Some points:
array([1.58, 0.51, -0.62, -1.36, 0.50, -0.24, -1.43, -0.18, -1.75, 1.06, -1.00, 1.27, 0.69, -1.68, -0.56, -1.52, -1.33, -1.35, -0.54, 2.00, 0.93, -0.43, -0.48, 1.36])
array([0.96, 2.40, 2.36, 1.22, -0.25, -1.38, 3.32, 0.03, 0.43, 1.61, -0.55, 1.54, -1.62, -1.47, 2.28, 0.86, -0.70, 1.07, -2.14, 2.58, -0.84, -1.44, 0.55, 1.38])
array([0.77, 0.58, -1.00, 0.10, 2.14, 0.46, 0.27, 0.63, 0.13, 0.57, 0.38, 2.23, 0.97, -0.08, 0.31, 0.24, 0.04, -0.16, 0.79, -0.73, -0.72, 0.84, 0.83, -1.45])
array([-0.71, -0.22, 3.64, 0.57, 0.79, 2.67, -0.95, 2.32, -2.48, -0.71, -0.57, -0.52, -0.80, 0.47, -0.80, 0.03, -0.67, -1.06, -0.44, -1.21, -1.25, -0.86, 2.27, 0.04])
array([-0.06, 0.14, 0.78, -0.53, -0.65, 0.91, -0.62, -1.51, 1.80, 0.90, -0.01, -0.46, -1.34, 2.25, 0.43, -0.68, -2.82, -1.22, 1.91, -0.40, 1.70, -1.20, -0.09, -1.00])
array([0.61, 0.74, 0.04, -0.34, 0.74, 0.51, -0.30, 0.55, 0.86, -0.46, 1.36, -0.94, 0.32, 0.42, -0.30, 0.13, 0.00, 1.34, -0.02, -0.76, 0.44, -1.18, -0.99, 0.54])
array([0.88, 0.61, 0.26, 0.59, -0.79, 0.51, -0.72, -0.72, -0.71, -1.06, 1.52, -0.54, -0.09, -0.20, 0.00, -0.16, 0.07, 1.10, -0.88, -0.13, -0.01, 1.04, -0.30, -0.19])
array([0.01, 0.08, -0.37, 0.43, -0.81, 2.02, 1.44, 0.42, 1.81, -2.17, 0.71, -0.36, 2.79, -0.25, 3.64, -2.35, 0.23, -1.76, -0.01, 1.23, -1.16, 0.13, -0.05, -0.27])
array([0.30, -1.08, 1.24, 0.20, 1.78, 0.88, -1.23, -4.72, 0.63, 0.02, -0.50, 0.11, 0.52, 1.01, 0.25, 1.22, 1.24, 0.07, 0.07, 1.31, -1.91, 0.12, 0.70, 0.52])
array([-0.40, 1.29, -1.42, -1.38, 0.34, 1.99, -0.83, -0.27, -0.42, -0.52, -0.95, 0.43, 0.60, 0.96, -0.28, 0.95, 0.80, 0.48, -0.96, 0.15, 1.12, -0.64, 0.23, 0.18])
array([-1.38, -2.12, 0.71, -0.81, 0.91, -0.92, 0.25, -0.25, 0.61, 0.66, 0.36, -0.12, 0.29, -2.09, 0.57, 0.39, 0.63, -0.99, 0.47, -2.08, 0.49, 0.02, 0.43, 1.32])
array([0.70, -1.12, -0.49, -0.51, -0.01, 0.02, 0.79, 1.48, -0.83, 1.13, -0.19, -0.03, 0.25, -0.10, -0.24, -0.20, 0.78, 1.63, 0.74, 0.02, -0.72, -1.07, 0.29, -1.57])
array([0.74, -0.06, 1.44, 0.15, -1.54, -0.98, -1.20, 2.26, -1.02, -1.35, -0.57, 0.75, 0.29, 0.84, -0.08, -1.56, 2.14, -0.38, 1.43, 0.95, 0.20, 0.25, -2.05, 0.80])
array([2.28, -0.32, 0.79, 1.20, -1.28, -2.17, 0.59, 0.34, 2.17, -3.43, -1.28, 1.43, 1.73, -1.17, -3.32, 1.96, -2.35, 0.64, -1.11, -0.85, -0.72, -1.14, 1.46, 0.66])
array([-0.71, -0.48, -0.34, 0.82, -0.90, 1.32, -0.34, -0.24, 2.51, 2.05, -1.49, 0.18, 0.78, -1.32, -2.11, -4.07, -0.67, 2.75, -0.42, 0.81, -0.85, -0.52, 0.96, 1.10])
array([1.04, 0.98, -0.06, -0.29, 1.27, -0.92, -1.10, 1.33, 0.98, 0.67, 0.03, -1.69, -0.56, 0.51, 0.61, -0.11, 0.23, 0.73, 0.60, -0.33, -2.15, 0.36, 0.36, -0.23])
array([-0.29, -0.30, -1.35, 1.14, -0.67, 0.76, -1.07, -0.18, -0.37, -0.01, 0.08, 0.04, -1.30, -1.60, 0.68, 0.79, -0.11, -0.20, 0.30, -0.46, -1.20, -0.74, -0.75, 0.05])
array([0.44, -0.74, -0.18, 0.36, 1.09, -0.97, -0.42, 0.18, -0.60, 0.36, -0.23, -0.75, 0.01, -0.14, 0.99, -0.19, -0.80, 0.53, -0.84, -0.69, 0.65, -0.34, -1.79, 0.00])
array([-0.60, 0.60, 0.38, 0.52, 0.23, -0.42, 0.30, -0.77, -0.84, -0.12, 0.74, -0.54, -0.62, 0.18, -0.07, 0.15, -1.46, 0.21, 2.24, 0.04, -0.91, 1.90, -1.03, 1.30])
array([-0.85, -1.71, -0.98, -1.13, -1.61, -1.08, 0.13, -0.74, -1.40, -1.43, -1.50, -1.59, -0.23, 0.31, 1.73, -0.17, -0.18, 1.23, -1.07, 0.53, 0.16, 1.22, 1.00, 0.63])
array([1.03, -0.82, 0.04, 1.00, 0.06, 0.33, -0.35, -0.19, -0.44, 0.89, 1.78, 0.15, 0.78, -0.14, 0.33, 0.34, -0.36, 0.14, 0.52, 0.32, 2.17, 1.37, 1.68, 0.36])
array([0.02, -0.99, 1.29, 0.16, -1.00, -0.07, -0.33, -0.28, 0.72, 1.68, -0.06, 0.64, 0.03, -1.44, 0.17, -0.78, 0.94, 0.38, -0.71, -1.73, 1.03, 2.20, -1.36, -1.73])
array([0.07, 1.85, -0.10, -0.31, 1.13, 1.19, 1.55, 0.12, 0.41, -0.99, -0.32, 0.01, -0.16, 0.57, -1.02, -0.95, 1.02, 0.31, 0.58, -1.19, 0.95, 0.63, -0.03, 1.24])
array([-0.85, 0.38, -0.24, 0.62, -1.44, -1.74, -2.21, -0.29, -0.07, 0.26, 1.62, 0.49, 0.11, -0.14, 0.06, 0.23, 0.78, 0.19, -0.99, 0.64, -0.62, 0.33, -0.10, -1.02])
array([-0.97, 0.79, -0.50, -0.10, -0.57, -0.22, 0.06, 0.82, 0.15, -0.44, -1.84, 0.47, -0.21, 0.57, 1.34, 1.09, -0.34, 0.80, 0.92, -0.12, 1.36, 0.37, 1.78, -1.37])
array([0.56, 0.12, -0.18, 0.91, -1.27, -0.10, 0.22, -0.63, 0.52, 0.38, -1.13, -0.33, -1.31, 0.16, -0.51, 0.59, 2.19, -0.75, 0.27, -0.08, 0.60, 0.97, 1.08, 0.55])
array([-0.81, 0.77, 0.27, -0.56, 0.12, -0.62, 1.70, -0.99, -1.91, -0.02, 0.07, -0.77, 1.09, 0.50, -1.40, -1.12, -1.10, -0.28, -0.61, -0.02, -0.04, 0.64, 0.32, -1.50])
array([-0.76, -0.09, 1.84, 0.51, 0.27, 0.32, -0.14, 0.39, 0.16, 0.15, -0.92, -0.64, 2.04, 0.41, 0.06, 2.64, 0.26, 0.71, 0.50, 1.27, 1.59, -0.10, -2.42, -0.57])
array([1.51, 0.89, -1.23, -0.33, 0.13, 1.21, -0.64, -0.03, 0.21, 0.48, -1.06, -1.41, -0.98, -0.43, 0.14, 1.29, -0.14, -0.49, 0.39, 0.16, 0.57, 0.27, -0.19, -0.66])
array([-0.60, 0.96, -0.90, 1.20, 0.90, -0.40, 0.25, -0.33, -0.25, -0.79, 0.99, -1.59, 0.05, -0.51, -0.16, -0.33, 0.71, -0.32, -0.30, -1.17, 1.15, -1.50, 0.45, 0.48])
array([0.22, -0.83, -0.86, -0.66, -0.18, -1.69, 0.38, 0.47, 0.18, 0.88, -0.03, -0.81, 0.47, 0.37, 0.00, 0.09, 0.62, -1.22, 0.66, -0.03, -0.77, -1.25, -0.02, 0.30])
array([0.89, -0.06, 0.12, -1.34, -1.68, 0.51, 1.05, -1.67, -0.67, -0.46, 0.85, -0.94, -0.30, -1.26, -0.51, 0.11, 0.76, -0.64, 1.06, -0.34, 0.16, -1.34, -0.08, -2.00])
array([-1.14, -2.32, -0.78, -1.22, 2.74, 0.21, 0.20, 1.54, 0.98, -2.79, 1.15, -0.21, -3.40, -0.65, -1.32, -0.15, 0.54, -0.93, -0.23, 3.68, 1.19, 1.45, -0.60, -1.31])
There is one direction along which these points spread out most. How many in every 100 of the points above lie lower along it than each point below? Answers are rounded to whole numbers. More than half of the points above lie lower than the first one.
array([0.98, -0.46, -0.22, 0.12, -0.26, -1.36, 0.11, 0.23, -0.19, 0.76, -0.59, -0.75, 0.31, -0.58, 0.33, -0.02, 0.36, -1.21, 0.48, 0.45, 0.30, 0.85, 1.12, 0.30]) 88
array([0.00, 0.74, -1.03, 1.77, -0.42, -0.69, 0.43, 0.11, 0.14, 0.09, -0.68, -0.14, -0.56, 0.81, -1.22, -0.63, 0.36, -1.98, -0.12, -0.13, 0.39, -0.49, 0.47, -0.68]) 88
array([-0.90, 0.63, -0.82, 0.26, 1.24, -0.29, 0.34, -0.86, 0.21, -0.85, -1.50, 1.38, -0.33, 0.49, 0.19, -0.67, -1.34, -0.61, -0.20, -1.62, -1.11, 0.02, -1.20, -1.23]) 88
array([-1.34, 1.93, 0.96, -1.21, 0.60, -0.12, 0.37, -1.69, 0.13, -0.26, 0.23, 0.96, -0.06, -0.49, -0.86, 0.11, 0.88, -0.29, -0.31, -0.41, -0.27, -0.45, -0.57, 0.25]) 88
array([0.31, -0.16, 0.97, -2.28, -0.75, -1.41, -0.94, 0.20, -0.01, 0.37, 1.91, 0.31, -0.69, 1.32, 0.50, -0.48, 0.00, 0.56, -0.90, -0.22, -0.35, -0.21, 0.89, 0.19]) 58
array([-1.50, 1.10, 0.01, 0.66, 1.17, -0.46, -0.41, 0.86, 0.31, 0.76, 0.11, -1.43, 0.61, 0.00, -0.09, 0.05, -0.77, 0.08, -0.35, -0.10, -0.48, 0.81, -0.37, 0.01]) 45
array([-1.18, 0.47, -0.52, -1.28, -0.27, 0.61, -1.06, 0.70, 0.44, -0.54, 1.09, 1.30, 0.25, -0.49, 1.14, 0.51, -0.91, 0.21, -0.09, -1.15, -0.21, 0.12, 0.25, 1.12]) 67
array([1.72, -1.78, -0.21, -0.60, -0.81, 0.65, 1.64, 0.50, -0.53, 0.73, -0.44, 0.77, -0.89, 1.48, -0.11, 0.40, 0.47, -0.43, -1.55, -2.17, -0.50, 0.96, -1.65, 0.76]) 70
array([-0.07, -1.54, -0.71, 1.61, 0.69, -0.80, 0.16, -0.37, -1.20, 0.31, 0.25, 1.12, -0.02, 2.11, 0.40, -0.98, 0.74, 0.43, -0.29, 0.49, 1.38, -1.79, -0.12, -0.08]) 33
array([-0.96, -0.51, -0.73, 0.25, -0.09, 0.65, 0.47, -0.07, -1.24, -0.29, 0.89, 1.18, -0.09, -0.42, 0.28, 0.59, -0.24, 1.76, 2.39, 0.34, -1.07, -0.51, -0.14, 0.98]) 67
array([-1.56, -0.80, -1.27, -0.13, -1.57, 1.33, 0.30, 1.53, 0.45, 1.92, 1.30, -0.20, 0.62, 0.93, -1.48, 2.33, -0.48, -1.09, -1.23, 1.13, -0.67, 0.34, -0.75, 0.46]) 27
